Each named turn below is shown by a few rows before and after it. Which turns, in which order, take the first row of each later pair to the second? The first pair is answered.
A (before |-> after):
[-26 -16  -2   2  24   7 -41  31  24  -6  19 -42 -11] |-> [-24  31  -6  17  14  14 -39 -21  25 -45   0 -12 -18]
[  8  45 -13 -53   3  -5 -13  -4 -15 -33  -5  -6  10] |-> [  7  16 -22 -69   7  16  19   1   1  -4 -12  18  -3]
[ 14  15   4  -3   9  -5  17 -16 -17 -12  -1  -4   3] |-> [ 12  -2   1 -12  13   3  29  -7  -9   6  -2   0  -3]
[-21 -33  -2 -21   0  10 -35  73  38  42  14 -10 -20] |-> [-19  51   8  13 -16 -14 -79  24  12 -38  11 -21  -4]
W (before |-> after):
[ 40   2 -15 -26  17 -28  40 -36 -44 -11   6 -43  -7] |-> [ 21 -50 -20 -37  17 -13  17  23  -9  40  14 -42 -24]
[  1 -14  -3  27 -11  15   4   1   7  -1 -13   7   7] |-> [  3  -7  -4  20  -8  15  14  -9   2 -11 -16   8   5]
[ -8   9   5 -42  27  -8   3   9 -31 -39  11 -14 -10] |-> [-19 -19   6 -35  21  -6 -19  41 -14 -11  18 -16 -10]
[-16  19   5 -36 -16  25   3   9  26   4   4   2 -33] |-> [-27  15  21  11 -31   0 -37  15  18  10  18 -10  -8]
G (before |-> after):
[  6  22   0 -16  12  26 -13 -10   8 -19   0  -3  -8] |-> [ 13   3   8   4  18  10  17 -24 -17  -4   4 -13  15]
[ 16  12  -6 -30   1  24  12  -1 -14   8  -3 -32  16] |-> [  8  11   3  -6  -7  11 -13   8 -19   8   5 -41  28]
[ 10  29  12  -4   4 -17  -3 -15 -33 -28   2 -35  10] |-> [  7  41   5 -19  -1  -6 -16  -8 -13 -38  -5 -26  -9]
[ -4  -9   1  29  -7 -21 -28  28 -11  14   1 -11   5] |-> [  5   4 -17 -25   3  13   1  25  14   4 -16  10 -32]
E (before |-> after):
[  4   7   2  22  -1  -5   0 -16 -10 -15   3   1  12] |-> [  0  10  -5  -5   3   3 -21  12   8 -20   5  -8  -4]
[ -9  27  -9 -26 -21  -3  -8 -10  45  -6   0  17 -17] |-> [ -7  19  -4   8 -24 -14  14 -39  30   3  -3  27   2]
[ 14  28  -8 -25  14   5  -4 -12  -2 -34  -9  -5 -17] |-> [ -5  -8 -13   0  -2  20  -9  -5  31   7 -14  31 -22]
S (before |-> after):
[ -5 -29  31  34   0 -38 -47  20 -17 -24  19 -23  14] |-> [-10 -55  24  58 -12 -24 -30   7   1   4   9  12  13]
[-11 -24  21  -1  10  -4  20  -6 -12   4   9 -54 -18] |-> [-20 -34  13  17  -4  16  27 -20  15  22  -2 -13 -27]
[-15  20  -3   4   4  11  10 -32   4 -33  -4  21   7] |-> [ -7  21   6  -5  14  -2  10 -22 -15 -39   4  -2  15]
[-17   3  -4  23 -35   9 -72  34  29   2   7   2  -9] |-> [ -6  -3   9  16 -19 -15 -63  46  -6  -1  21 -39  11]
Now pairs of rows:
(2 to 4 turns a pair)
[ -3  28   2  24 -12  -5 -19 -26   3 -18  -2   1   6] |-> [-14  -6  -2  10 -13   6 -29  14  30  17   5   5  -5] => W W
[-19 -32 -11  27 -11  -6  -8   6  10  48   3  14   7] |-> [ -3  -7 -26 -45  10  18  21   7  14  20  -9  10 -27] => G A G
[  0  38  -5 -10  -5  -5 -29  -5   4 -41   5  -6 -13] |-> [-14  10  -4  13 -18   0 -49  13  27  -9   7   9 -10] => A G G
[-25 -26 -20  63 -40   8  -2 -27  22  39  -6  51   3] |-> [ -1  70 -24   3 -25   4 -18 -47   0 -60 -12  13 -18] => W S
[-13 -19  -7  25 -28   2 -19  19  26  44 -14  19  -3] |-> [ 11 -12 -15 -37   5   9  47   6   2  27 -22   5 -17] => E W E
[  5  11 -20 -43  18  15  21 -17  18 -17 -17  16 -18] |-> [-20 -35  -7  22  -4  -6 -26  14  28  31   4  13   9] => W E E E
[ -6  10  -1   5 -20  17  12 -41  34  -6 -12  54 -19] |-> [-11 -11  22   8 -11 -27 -49  34   4   3  28 -29  10] => S W G G
[  7 -21 -20  -8   1   7   6 -34  10  33 -29  48  -4] |-> [ -5   1 -19 -24  -4  -2 -65  13  23  13 -13  17 -16] => S W
[-38 -23  -9  54 -23  19 -19 -28  22  16   5  33  19] |-> [ -8  36  -3  20  -1   2   8 -62 -24 -47   2   0  21] => G S E E
[ 18  13  -7 -63  26   8  27  12 -15 -19   0 -29 -13] |-> [ -8 -44 -10 -20   2  21  -2  41  30  46   5   4 -13] => W S G
[  6  26   2  -8   6  -2  -9  -3 -13 -21   3 -16   3] |-> [  3 -11  -3 -25  14   6   9  20  -3  15   7 -12  -3] => A A
